array([[130,  99,  65,  87, 193, 195,  54, 190, 186, 124, 194, 189, 109,
        193, 152],
       [111,  86,  58,  88,  70, 106,  43, 148, 107, 109, 102, 140,  88,
         85, 115],
       [137, 175, 208, 160, 231, 186, 240, 111, 174, 139, 188, 107, 176,
        214, 130],
       [110,  87,  88,  57, 131, 182, 124, 153, 144,  72, 164,  91,  94,
        163,  77],
       [106, 120, 143,  86, 144, 157, 190, 104, 119,  79, 143,  62, 126,
        155,  69],
       [137, 124, 138, 119, 107, 123, 157, 122, 113, 116, 117, 112, 123,
        118, 117]])
:
array([[111,  86,  58,  88,  70, 106,  43, 148, 107, 109, 102, 140,  88,
         85, 115],
       [110,  87,  88,  57, 131, 182, 124, 153, 144,  72, 164,  91,  94,
        163,  77],
       [130,  99,  65,  87, 193, 195,  54, 190, 186, 124, 194, 189, 109,
        193, 152],
       [106, 120, 143,  86, 144, 157, 190, 104, 119,  79, 143,  62, 126,
        155,  69],
       [137, 124, 138, 119, 107, 123, 157, 122, 113, 116, 117, 112, 123,
        118, 117],
       [137, 175, 208, 160, 231, 186, 240, 111, 174, 139, 188, 107, 176,
        214, 130]])

array([[121, 173, 156,  97, 109, 122, 137],
       [181,  56, 106, 156, 126,  94, 112],
       [101, 191,  82,  82, 231, 118, 103],
       [152, 145,  92,  80, 232, 103, 162],
       [122, 130,  89, 106, 203,  74, 123],
       [104, 146, 197, 149,  91, 196, 134],
       [ 82, 182, 146, 119, 184, 143, 100]])
:
array([[181,  56, 106, 156, 126,  94, 112],
       [122, 130,  89, 106, 203,  74, 123],
       [152, 145,  92,  80, 232, 103, 162],
       [104, 146, 197, 149,  91, 196, 134],
       [121, 173, 156,  97, 109, 122, 137],
       [ 82, 182, 146, 119, 184, 143, 100],
       [101, 191,  82,  82, 231, 118, 103]])

array([[104, 110, 127, 134],
       [ 98, 109, 136, 125],
       [ 45,  86, 147,  96],
       [ 81, 111, 118, 100],
       [128, 122, 108, 148],
       [ 29,  38, 163, 179],
       [ 27,  55, 182, 132],
       [133, 156, 110,  74]])
:
array([[ 29,  38, 163, 179],
       [ 27,  55, 182, 132],
       [ 45,  86, 147,  96],
       [ 98, 109, 136, 125],
       [104, 110, 127, 134],
       [ 81, 111, 118, 100],
       [128, 122, 108, 148],
       [133, 156, 110,  74]])

array([[ 95, 182, 115, 115,  31, 168,  63, 161, 131],
       [ 89, 161, 121, 112, 108, 152,  50,  77, 218],
       [ 50, 181, 139, 182, 106, 160,  83, 105, 139]])
:
array([[ 89, 161, 121, 112, 108, 152,  50,  77, 218],
       [ 50, 181, 139, 182, 106, 160,  83, 105, 139],
       [ 95, 182, 115, 115,  31, 168,  63, 161, 131]])

array([[154, 133, 147, 227],
       [141, 151, 169, 160],
       [166, 194, 160, 152],
       [135, 144, 147, 185],
       [154, 155, 184, 145]])
:
array([[154, 133, 147, 227],
       [135, 144, 147, 185],
       [141, 151, 169, 160],
       [154, 155, 184, 145],
       [166, 194, 160, 152]])

array([[136,  53,  92, 105,  98, 115, 191],
       [139,  49, 114, 104, 115, 112, 184],
       [212, 121, 122,  54, 132, 178,  79]])
:
array([[139,  49, 114, 104, 115, 112, 184],
       [136,  53,  92, 105,  98, 115, 191],
       [212, 121, 122,  54, 132, 178,  79]])

array([[187, 170,  92, 111, 141, 116, 177, 125, 137,  94, 127, 144,  99,
        130],
       [ 69, 132, 143, 148, 131, 145, 170,  91, 124, 112,  98, 135, 126,
        185],
       [ 70, 156, 176, 148, 143, 129, 223, 111, 117,  97, 127, 131, 145,
        185],
       [154, 130, 133,  98, 138,  98, 140, 103, 144, 154,  90, 114, 117,
        128]])
:
array([[154, 130, 133,  98, 138,  98, 140, 103, 144, 154,  90, 114, 117,
        128],
       [ 69, 132, 143, 148, 131, 145, 170,  91, 124, 112,  98, 135, 126,
        185],
       [ 70, 156, 176, 148, 143, 129, 223, 111, 117,  97, 127, 131, 145,
        185],
       [187, 170,  92, 111, 141, 116, 177, 125, 137,  94, 127, 144,  99,
        130]])
